Here are some points:
ndarray[-0.37 0.11 -0.01 0.18 0.23 0.62 0.65 0.71 0.78 0.49 -0.20 -0.15 -0.32 -0.60 -0.54
        -0.21]
ndarray[-1.03 -1.71 -2.13 -0.62 -1.43 -0.51 -0.49 -0.25 0.80 1.43 1.99 2.33 2.72 2.33 1.65
        1.71]
ndarray[0.11 -0.34 -0.39 -1.53 -0.39 -1.43 -0.39 0.16 0.27 1.48 1.71 1.71 1.48 1.58 1.71
        0.92]
ndarray[-0.90 -2.33 -1.88 -0.80 -1.30 -0.87 -1.58 -1.99 -0.47 -0.65 0.15 0.54 0.82 0.98 1.03
        1.53]
ndarray[0.92 0.87 0.71 0.80 0.13 0.30 0.32 0.25 0.52 -0.01 -0.06 -0.01 -0.04 -0.56 -0.69
        -0.13]
ndarray[2.33 1.99 1.53 0.98 0.43 -0.23 -0.23 -0.51 -1.34 -1.71 -1.58 -0.85 -1.03 -1.53 -0.25
        -0.82]
ndarray[-0.04 0.09 0.08 -0.13 0.49 0.71 1.12 1.71 1.34 1.34 0.87 0.30 -0.28 0.03 -0.06
        -0.75]
ndarray[0.13 -1.99 -0.43 -2.33 -0.41 -1.71 -0.52 -0.01 -0.08 1.16 1.26 1.34 1.12 1.16 1.58
        0.78]
ndarray[-0.58 -0.73 -0.78 -0.98 -0.92 -1.19 -1.65 -1.26 -1.19 -0.28 0.20 0.82 0.75 0.92 1.34
        1.38]
ndarray[0.98 0.54 0.51 0.08 0.06 -0.16 0.04 0.06 -0.56 -0.30 -0.49 -0.75 -0.90 -0.92 0.03
        -1.19]
ndarray[-1.09 -0.52 -1.48 -0.58 -1.19 -0.34 -0.09 0.69 1.99 2.72 2.72 1.99 1.16 0.52 0.04
        0.43]
ndarray[-0.49 -0.16 -0.09 0.01 0.90 1.48 2.72 1.79 0.98 0.69 -0.23 -0.37 -0.78 -1.03 -0.23
        -0.49]
ndarray[0.21 0.25 0.37 0.37 0.75 0.58 0.45 0.52 0.15 -0.43 -0.82 -0.45 -0.71 -0.69 -0.49
        -0.52]
ndarray[0.20 -0.15 -0.15 -0.34 0.25 0.20 0.95 1.99 1.48 1.58 1.03 0.34 -0.69 -0.23 0.43
        -2.13]
ndarray[1.26 1.00 0.65 0.27 -0.04 -0.18 -0.16 -0.27 -0.69 -0.80 -1.00 -0.49 -0.73 -0.52 -0.47
        -0.60]
ndarray[1.19 1.19 0.82 0.75 0.03 0.18 0.09 -0.03 0.16 -0.47 -0.52 -0.21 0.01 0.08 -1.03
        -0.01]
ndarray[-0.69 -0.25 -0.18 -0.06 0.18 1.19 2.33 1.88 1.58 0.98 0.28 0.01 -0.06 -0.20 -0.87
        -0.04]
ndarray[0.37 0.41 0.21 0.13 -0.25 0.15 0.11 0.15 0.47 0.01 -0.16 0.04 0.15 -0.04 -1.00
        -0.06]
ndarray[-0.43 -0.80 -1.22 -0.92 -0.95 -1.30 -0.78 -0.37 0.04 0.95 1.22 1.26 1.34 1.30 1.19
        0.90]
ndarray[-0.98 -1.22 -1.19 -0.73 -1.26 -0.58 -0.43 -0.56 0.01 0.16 0.62 0.62 0.71 0.62 0.47
        0.65]
ndarray[1.88 2.33 2.33 0.90 0.36 -0.69 -1.79 -1.12 -2.72 -1.22 -2.72 -1.88 -2.72 -2.13 0.21
        -2.33]
ndarray[-1.19 -1.09 -1.12 -0.69 -1.34 -0.65 -0.87 -0.75 -0.01 0.21 0.78 1.03 1.09 1.03 0.95
        1.43]
ndarray[-0.27 -0.60 -0.49 -1.19 -0.75 -1.79 -1.88 -1.09 -1.38 0.23 0.80 1.19 1.26 1.71 1.99
        1.34]
ndarray[1.53 1.30 1.03 0.43 0.58 -0.13 -0.01 0.18 -0.95 -0.52 -0.95 -0.67 -1.43 -1.19 0.13
        -1.38]
Here are 40 more points, each followed by its number:
ndarray[-0.56 -0.43 -0.80 -1.06 -0.98 -1.12 -1.48 -1.30 -0.85 -0.21 0.54 0.87 0.87 0.95 1.16
        1.30] 0
ndarray[0.30 0.27 0.13 -0.15 -0.11 0.11 0.30 0.54 0.69 0.75 0.36 0.16 0.06 0.09 -0.18
        -0.16] 1
ndarray[1.00 0.56 0.49 0.11 0.45 -0.06 0.13 0.34 -0.39 -0.15 -0.36 -0.41 -1.53 -1.30 0.16
        -1.22] 2
ndarray[-1.58 -0.82 -1.65 -0.54 -1.99 -0.47 -0.62 -1.22 0.20 0.27 0.85 0.95 0.90 0.75 0.67
        1.00] 3
ndarray[0.69 0.62 0.90 1.16 2.33 1.03 0.67 0.49 -0.11 -0.58 -1.53 -1.53 -1.38 -0.80 -0.27
        -0.95] 4
ndarray[-0.73 -1.03 -0.82 -0.95 -1.03 -0.80 -0.41 -0.20 0.37 1.06 1.38 1.53 1.53 1.38 1.09
        1.03] 5
ndarray[-1.06 -1.19 -1.16 -0.71 -1.53 -0.75 -1.34 -1.79 -0.25 -0.16 0.71 1.12 1.43 1.65 1.53
        1.99] 6
ndarray[-0.85 -0.28 -0.62 -0.30 -0.28 0.56 1.38 2.13 2.72 1.88 1.19 0.36 0.30 0.20 -0.58
        -0.09] 7
ndarray[0.60 0.49 0.92 1.22 2.13 0.82 0.43 0.21 -0.90 -0.87 -1.38 -1.58 -1.06 -0.87 -0.01
        -1.00] 8
ndarray[-1.34 -1.48 -1.71 -0.41 -1.71 -0.45 -0.56 -0.82 0.25 0.20 0.75 0.71 0.73 0.67 0.49
        0.73] 9
ndarray[-0.15 0.04 0.34 0.71 1.99 1.06 0.52 0.13 -1.26 -1.03 -1.26 -1.19 -1.09 -2.33 0.06
        -0.87] 10
ndarray[0.73 0.75 0.98 1.03 1.12 0.27 0.20 -0.06 -0.98 -1.00 -1.34 -0.80 -0.98 -1.16 -0.21
        -0.80] 11
ndarray[0.16 -0.18 -0.03 -0.01 1.58 1.26 1.43 0.98 -0.03 -0.71 -1.48 -1.79 -1.65 -1.71 0.30
        -1.43] 12
ndarray[-0.28 -0.37 -0.65 -1.38 -0.60 -1.06 -0.32 0.32 0.90 1.99 2.13 1.65 0.85 0.56 0.45
        -0.15] 13
ndarray[-1.53 -0.95 -2.33 -0.49 -1.88 -0.49 -0.65 -0.65 0.41 0.87 1.16 1.30 1.58 1.26 0.80
        1.09] 14
ndarray[0.65 0.37 0.27 0.04 0.60 0.28 0.73 1.22 1.03 1.19 0.92 0.37 -0.09 0.39 0.41
        -1.06] 15
ndarray[-0.62 -0.98 -0.67 -0.85 -1.00 -0.78 -0.69 -0.54 -0.21 0.34 0.56 0.52 0.56 0.60 0.52
        0.60] 16
ndarray[-0.45 -1.65 -0.85 -1.16 -0.85 -0.98 -0.98 -0.62 -0.71 0.13 0.45 0.69 0.62 0.71 0.75
        0.75] 17
ndarray[0.87 0.92 1.19 1.34 1.43 0.34 0.15 -0.04 -1.30 -1.06 -1.71 -1.38 -1.26 -1.06 -0.20
        -0.85] 18
ndarray[-1.30 -0.21 -0.27 0.06 0.20 1.79 1.71 1.09 1.12 -0.06 -0.13 -0.30 0.11 0.06 -1.58
        0.06] 19
ndarray[0.78 0.28 0.23 -0.23 0.09 -0.28 -0.03 0.30 -0.73 -0.13 -0.51 -0.78 -1.79 -1.22 0.37
        -1.88] 20
ndarray[-0.54 -0.06 -0.13 -0.09 0.21 0.80 1.16 1.38 1.26 0.90 0.16 -0.13 -0.54 -0.62 -0.71
        -0.43] 21
ndarray[0.08 -0.36 -0.25 -0.39 0.11 0.36 1.99 2.33 1.79 1.65 0.90 0.20 -1.30 -1.43 0.11
        -1.26] 22
ndarray[-1.26 -0.30 -0.32 -0.16 -0.08 1.22 1.88 1.65 1.53 0.78 0.11 -0.11 0.08 -0.11 -1.34
        0.32] 23
ndarray[0.85 1.09 1.06 1.26 0.69 0.23 0.01 -0.30 -0.41 -1.48 -0.90 -1.09 -0.36 -0.16 -0.82
        -0.23] 24
ndarray[-0.60 -1.12 -0.87 -0.82 -0.87 -1.00 -1.12 -0.87 -0.51 -0.09 0.32 0.65 0.58 0.65 0.62
        0.69] 25
ndarray[-0.23 0.36 0.43 0.67 0.51 0.47 0.23 -0.16 -0.58 -1.16 -0.67 -0.62 -0.45 -0.37 -0.62
        0.03] 26
ndarray[-1.88 -0.71 -1.26 -0.37 -0.80 0.08 0.60 1.48 2.13 2.13 1.65 0.78 0.43 0.34 -1.09
        0.16] 27
ndarray[-1.12 -0.20 -0.28 -0.18 -0.16 0.95 1.34 1.30 1.43 0.82 0.09 0.03 0.09 -0.18 -1.16
        0.30] 28
ndarray[0.56 1.16 1.34 2.72 1.16 0.52 -0.06 -0.69 -0.62 -1.43 -0.73 -0.90 -0.11 -0.01 -0.92
        0.09] 29
ndarray[-0.01 -0.03 0.03 0.09 1.19 1.00 1.03 0.92 0.06 -0.37 -1.16 -1.22 -1.58 -1.38 0.18
        -1.30] 30
ndarray[1.16 0.78 0.80 0.30 0.78 0.13 0.27 0.41 -0.13 -0.20 -0.32 -0.58 -1.22 -1.00 0.36
        -1.48] 31
ndarray[-0.95 -1.53 -1.06 -0.60 -1.65 -0.67 -1.00 -1.16 -0.16 -0.03 0.73 1.00 1.03 1.00 0.98
        1.48] 32
ndarray[1.06 0.98 0.52 0.49 -0.36 0.04 -0.18 -1.03 0.09 -1.26 -0.54 -0.71 0.34 0.01 -2.72
        0.27] 33
ndarray[-0.16 -1.06 -0.92 -1.43 -0.58 -1.38 -0.90 -0.41 -1.16 -0.08 0.03 0.49 0.47 0.51 0.73
        0.58] 34
ndarray[-0.18 -0.08 0.09 0.21 1.22 1.38 1.48 1.03 0.30 -0.18 -0.92 -1.65 -1.34 -1.26 -0.04
        -1.16] 35
ndarray[0.28 0.51 0.69 1.06 1.09 0.98 0.58 0.27 0.23 -0.51 -0.43 -0.73 -0.25 -0.39 -0.80
        -0.34] 36
ndarray[2.72 1.38 1.16 0.28 0.16 -0.36 -0.37 -0.71 -2.33 -2.33 -1.99 -2.72 -1.88 -1.99 0.27
        -1.58] 37
ndarray[0.58 0.47 0.45 0.34 0.41 0.51 0.71 0.90 1.06 1.03 0.69 0.28 0.20 0.32 -0.13
        -0.37] 38
ndarray[0.45 0.20 0.18 -0.11 0.28 0.21 0.56 0.95 0.82 1.12 0.60 0.27 -0.21 0.27 0.34
        -0.90] 39
Which three of these numbered points are nearest to each point below, ignoring the direction in which the first points spread most? Their numbers follow each, nearest first.
ndarray[0.15 -0.27 -0.20 -0.32 0.37 0.49 2.13 2.72 1.88 1.71 0.98 0.21 -0.95 -0.78 0.15
        -1.65] > 22 7 21
ndarray[-1.65 -0.04 -0.16 0.54 0.52 1.99 1.58 0.73 0.87 -0.39 -0.27 -0.32 0.13 -0.09 -2.33
        0.23] > 19 23 28
ndarray[-2.33 -0.56 -1.09 -0.28 -0.73 0.25 0.75 1.53 2.33 1.79 1.48 0.73 0.52 0.41 -1.48
        0.34] > 27 28 7
ndarray[0.34 0.23 0.11 -0.20 -0.15 0.03 0.18 0.28 0.45 0.43 0.13 0.18 -0.08 0.15 -0.28
        -0.69] > 1 5 39
ndarray[-1.43 -0.01 -0.06 0.73 0.85 2.72 1.00 0.45 0.51 -0.75 -0.37 -0.20 0.21 0.23 -1.71
        0.28] > 19 36 28
ndarray[-0.52 -0.58 -0.37 -0.36 -0.01 0.69 1.65 1.58 1.00 0.32 -0.45 -1.30 -0.82 -1.34 -0.34
        -0.71] > 35 21 30
ndarray[0.95 0.85 0.75 0.85 0.56 0.67 0.54 0.56 0.62 0.36 -0.01 -0.03 -0.18 -0.36 -0.65
        -0.36] > 38 1 36
ndarray[0.09 -0.90 -0.52 -2.72 -0.43 -1.65 -0.60 0.08 0.13 1.38 1.79 1.79 1.71 1.79 2.13
        0.98] > 31 5 2
ndarray[0.49 0.71 0.78 1.30 0.87 1.71 1.06 0.80 1.22 0.62 0.21 0.09 0.28 0.25 -1.53
        0.39] > 38 36 28
ndarray[-1.79 -1.00 -1.43 -0.52 -1.58 -0.56 -0.58 -0.95 0.32 0.58 1.09 1.16 1.38 1.19 0.78
        1.06] > 3 14 9
ndarray[0.75 1.26 1.43 2.33 0.82 0.32 -0.15 -0.67 -0.54 -1.34 -0.69 -0.43 -0.15 -0.06 -1.06
        0.13] > 29 24 26
ndarray[-1.48 0.01 -0.08 0.45 0.34 1.65 1.22 0.75 0.92 0.03 -0.25 -0.18 0.18 -0.13 -1.65
        0.41] > 19 28 23
ndarray[-0.36 -0.67 -0.45 -1.09 -0.82 -1.16 -1.53 -1.19 -1.22 -0.34 0.23 0.80 0.80 0.87 1.30
        1.26] > 0 25 6
ndarray[1.22 1.43 1.58 2.13 0.67 0.43 0.03 -0.45 -0.06 -1.12 -0.58 -0.36 -0.01 0.04 -1.43
        0.18] > 29 24 36
ndarray[-2.72 -1.43 -2.72 -0.43 -2.72 -0.41 -0.67 -1.38 0.36 0.39 1.00 1.06 1.30 1.06 0.87
        1.88] > 3 9 14
ndarray[0.54 1.03 1.38 1.71 0.73 0.09 -0.28 -1.53 -0.78 -1.88 -0.65 -0.60 -0.16 -0.08 -0.98
        -0.08] > 29 24 26
ndarray[0.51 0.82 1.00 1.58 1.26 1.58 0.80 0.58 0.58 -0.25 -0.30 -0.25 0.03 0.13 -1.30
        0.20] > 36 38 1
ndarray[-0.80 -0.23 -0.23 -0.21 -0.06 0.54 0.82 1.06 1.16 0.73 0.04 -0.16 -0.51 -0.32 -0.41
        -0.28] > 21 28 1
ndarray[-0.41 0.16 0.28 0.65 1.03 1.34 0.87 0.62 0.34 -0.56 -0.62 -0.39 -0.41 -0.98 -0.56
        -0.27] > 36 4 26
ndarray[-0.08 -0.87 -0.34 -1.65 -0.47 -2.72 -1.43 -0.52 -1.48 0.09 0.34 0.58 0.54 0.73 0.85
        0.67] > 34 17 0
ndarray[1.09 0.69 0.60 0.15 0.39 -0.01 0.16 0.23 -0.37 -0.23 -0.47 -0.27 -1.12 -0.82 -0.08
        -1.53] > 31 2 5
